One turning vector, and how many steps it has turned
The counts run from 0 to 419.
[139  82 153 127 119 138 147 159 117 111 121 120 112 126 143 181 138  88
 143 115 173 130 112 195 117 163 181 135 128 138 102 120 156 175 146 138
 144 168  84 142 113 129 164 129 113 118 129  74 124 123 154  84 114 123
 127 119 121  67 122 114 158  99  88 149 128 107 176 119]	334
[150 106 125 127 124 101 142 130 168 116 142 124  83 117  80 179 113 129
 136 119 164 137  89 142 123 136 114 118 155 157 145  74 169 169 121 101
 153 126  85  98 113 132 133  82 150 111  79 129 113 144 110 101 112 103
 106 169 152  95  79 170 126 150 133 114 141 142 170 116]	193
[140  70 174 154 101  97 144 161 102 147 106 107 113 110 134 163 136 107
 135 116 149 130 116 170 122 147 168  89 177 138 163 126 131 151 171 137
 146 150 109 134 116 145 200 100 111 141 109  87 136 136 163  95 133  96
 116 134 130  84 108 129 147 133  90 144 129 107 172 119]	347
[120 114 134 139 149 121 125 140 142 111 115 116  93  87 156 139 139 113
 109 116 172  83 129 140 103 137 172  96 127 164 107  91 172 195 180 161
 132 113  99 110 136 109 124 101 137  99 129  87 137  91 135 156 148 110
  85 118 165  71 117 120 133 120  99 144 100 148 158 104]	150
[128 105  98 123 177  96 129 163 118 107  89 133  89 128 126 125 112 114
 109  85 160 138 127 125 144 131 170  96 147 181 136 100 158 147 115 137
 139 182  79 128 108 120 160 111 120 131 136 117  96 134 124 115 100  77
  97 146 165  73  85 124 113  97 125 139 155 128 187  99]	121
[153 118 160 124 100 152 132 167 109  98 137 116 115 142 129 147 156 104
 121 126 183 118 126 158 115 148 184 108 125 163  93 119 153 183 146 161
 135 157  88 179 133 127 132 116 125 140 149  64 123 104 136 108 153 122
 117  95 134  63 111 103 123 100  80 133 130 105 151 109]	16
[124 130 114 127 164 120 128 136 140 114 110 111 107  96 150 126 127 126
  92 114 167  92 124 123  98 116 163  90 134 181  99  74 172 183 162 167
 133 126  83 127 119 114 137 100 125 107 127  93 123  77 119 159 151 107
  83 117 179  78 110 123 135 114 110 134 113 151 157 101]	152
[160 138 145 113 117 141 131 160  94 111 122 120 137 148 112 129 124 123
 111 119 175 127 114 131 116 115 173  93 147 185  99 110 149 163 119 165
 146 176  57 196 113 135 152 113 115 153 141  75 108  98 122 109 150 107
 110 109 145  80  95 119 133 104  99 127 145 110 144 104]	19
[133  64 170 152 104 113 143 164 113 128 110 114 109 112 153 171 142  98
 137 123 161 120 118 182 115 156 179 102 156 135 140 127 139 173 182 142
 137 140 104 131 129 140 177 112 120 130 116  77 146 122 166 109 132 108
 111 122 127  74 121 112 147 130  79 148 112 116 174 118]	349
[128  71 149 145 134 113 151 156 115 137 117 110  99 121 124 151 143  89
 106 113 160 132 113 195 101 147 200 102 139 123 119 118 142 166 166 133
 160 147 104 104 116 141 193 115 100 129 133  97 127 123 151 103 130 114
 144 103 113  76 117 109 172  90 106 162 125 142 172 122]	47
[123  79 141 157 145  86 146 153 121 140 106 100  83  84 147 159 128 109
 148  90 148  98 133 152 126 153 159 113 154 149 151 105 157 146 171 135
 127 156 115  96 114 125 176  95 116 101  99 107 121 139 148  96 120  89
  98 161 156  78 102 148 145 116 114 152 129 105 184 115]	129
[154  78 131 148 125 109 117 149 110 113  90 135  94 136  96 137 121 118
 109 136 160 154  93 132 114 135 164  69 167 167 157 104 141 156 160 119
 153 133  96 149 136 162 171  90 141 180 109 110 132 110 137 147 126 101
  98 124 146  95  83 119 105 176 101 122 133 172 161 108]	73
[130  88 142 131 127 132 141 155 110 127  95 109 128 113 166 161 132 103
 123 124 161 116 123 176  95 140 178 108 138 151  99 103 151 171 171 160
 139 161  84 152 111 132 172 119 106 132 121  65 132  79 158 129 133 118
  99 112 155  78 125 115 155 112  82 144 113 122 172 115]	352
[132  87  83 129 176 122 139 149 122 107 103 115  73 126 105 146 139  97
 118 111 159 137 118 153 100 150 180 128 103 160  93  76 168 136 144 120
 142 176  99 118 105 126 163 108 116 135 116 108  96 101 126 129  96 115
 115 117 151  91  88 126 129  99 120 143 143 147 200 122]	404
[121  98 150 158 140 103 127 145 139 130 120  99  77  78 149 136 149 112
 113 110 162  78 139 147 110 148 176  93 141 158 135 101 161 186 198 153
 124 110 125  97 141 117 145  90 133 106 122  94 144 116 144 136 155 102
  95 119 159  74 114 119 130 121  98 144 105 137 168 108]	148
[121  78 138 156 146  92 142 157 126 135 111 104  72  87 145 156 142 103
 138  89 150  98 140 158 125 160 167 112 150 149 145 106 154 156 176 137
 127 150 126  94 115 122 171  95 118 103 112  98 127 140 155 106 122  92
 102 149 153  73 109 132 139 106 107 154 126 108 189 112]	130
[130  88 150 110 101 129 147 142 166 132 145  98 113 118 126 184 141 105
 104 137 164 139  93 204  95 137 155 116 130 131  95  79 152 201 138 126
 168 114  85 102 100 116 148 113 124 112 117  82 139 109 145 118 140 129
 132 110 135  90 127 115 156 100  94 124 105 148 167 122]	267
[152 139 180 129  95 103 159 139 140 140 160 114 134 110  99 150 109 133
 113 106 166 112  94 141 123 109 133  94 175 154 142 111 156 182 121 143
 168 122  58 121 112 139 159  94 125 103 108 111 123 147 114  70 165  99
 126 154 138  80  95 167 162 115 133 130 133 110 126 104]	244
[143 116 160 110 102 108 141 142 158 132 136 134 133 130 108 167  98 131
  90 118 169 158  69 160 132 107 126  88 176 147 142 100 149 195 101 123
 184 113  49 115 105 135 156 106 128 125 112 113 134 140 126  97 138 102
 128 146 131  83 103 145 152 130 124 120 128 146 139 106]	259
[134 138 110 129 168 130 136 125 147 105 134 118  92 104 111 130 133 119
  93 115 176  95 110 134  85 131 166 105 112 172  83  77 184 186 154 147
 146 111  80 101 126 119 122 100 134 103 126 111 119  94 103 145 146 121
 114 111 160  81 103 134 148 110 134 139 114 168 146 107]	168
[135 125 130 137 151  91 116 145 131 121 109 129  95 112 112 103 116 136
  78 103 164 113 111 100 129 113 158  53 165 183 154  97 157 181 148 149
 150 107  88 118 137 132 143  80 140 134 131 122 129 118 114 149 156  82
  92 127 164  83  91 125 108 134 121 127 122 165 147  92]	156
[145 104 162 123  96 102 157 138 151 152 144 109 133 113  98 170 105 128
 108 123 153 147  81 169 107 109 126  95 175 140 143  92 146 177 118 123
 182 126  63 109  95 140 179  96 117 123  92 114 131 142 132  82 142 104
 136 151 136  94 103 157 172 122 124 124 128 136 149 115]	261
[120 108 104 123 168  97 121 156 133 121  84 119 106 107 151 126 110 125
  98  97 156 121 128 118 130 120 160  85 152 183 131  84 156 165 139 159
 133 166  86 130 105 107 155 105 122 121 129  98 113 105 134 142 126  82
  76 139 183  81 103 121 113 106 102 136 133 136 182  98]	137
[130  60 135 153 127 116 136 150 120 135 103 100  83 114 127 156 152  98
 120 135 157 132 110 187  89 153 189  97 131 135 124  97 141 160 187 124
 144 138 124 115 126 141 182 103 114 146 112  89 138 100 155 138 125 117
 123  99 132  89 114 110 142 126  86 146 111 155 185 126]	64
[134  66 131 144 130 126 126 150 121 121 102 113  83 123 130 158 151  95
 113 139 163 131 109 184  91 155 186 102 124 141 115  98 143 168 185 125
 147 132 114 121 125 138 167 108 122 148 120  88 138  90 157 148 122 122
 115  95 136  90 116 101 140 126  83 141 110 166 185 125]	65
[163 107 149 124  89 114 120 172 106 120 120 110 114 155  88 141 134 131
 119 128 156 155 107 131 137 127 150  83 169 175 152 111 132 158 121 137
 147 169  88 187 115 136 157  96 129 169 118  81 118 130 132 107 147  91
 108 122 141  95  76 124  88 132  88 110 150 107 163 114]	5
[138  84  99 138 165 134 148 138 125 102 110 119  75 112 113 169 142  90
 144 118 171 123 113 174  88 158 179 142  96 149  88  83 174 152 162 116
 137 162  93 108 116 137 157 111 122 124 105 112 108  92 129 119  99 129
 113 126 140  81  99 141 153 119 120 148 131 147 186 127]	402
[130 100 133 139 143  85 111 154 134 119  90 135  98 107 147 131 106 129
 103  98 158 128 113 115 153 128 150  68 180 179 169 108 148 180 144 143
 140 132  89 124 129 124 145  94 139 128 130 109 127 134 136 138 128  76
  75 150 167  77  95 126 101 144 107 131 129 144 164  93]	140
[131  80 154 138 116 132 140 154 114 121 102 111 120 110 163 171 131  94
 132 124 166 117 117 178 104 145 176 111 144 143 107 112 149 176 177 158
 136 149  90 144 118 132 163 122 112 128 122  65 136  87 164 122 132 122
 100 115 143  78 129 111 154 120  77 147 110 123 170 120]	351
[149 131 184 141  91 113 143 158 138 135 175  92  86 102 107 145 161 125
 124 108 166  79 129 146 121 142 159 105 143 150 134 110 154 188 153 154
 139 122 114 124 135 117 135  82 134 101 122  85 127 152 126  84 177 107
 126 123 138  67  98 136 131  92 102 124 120  90 150 112]	231
[153  92 162 159 117  99 148 148  91 143 101 113 128 104 122 135 112 120
 127 120 148 115 103 137 101 123 160  70 183 156 155 120 135 150 177 148
 151 138  88 153 127 164 200  90 114 152  98 100 133 106 142 117 154 100
  99 131 145  91  97 145 155 160 106 144 126 139 151 110]	362
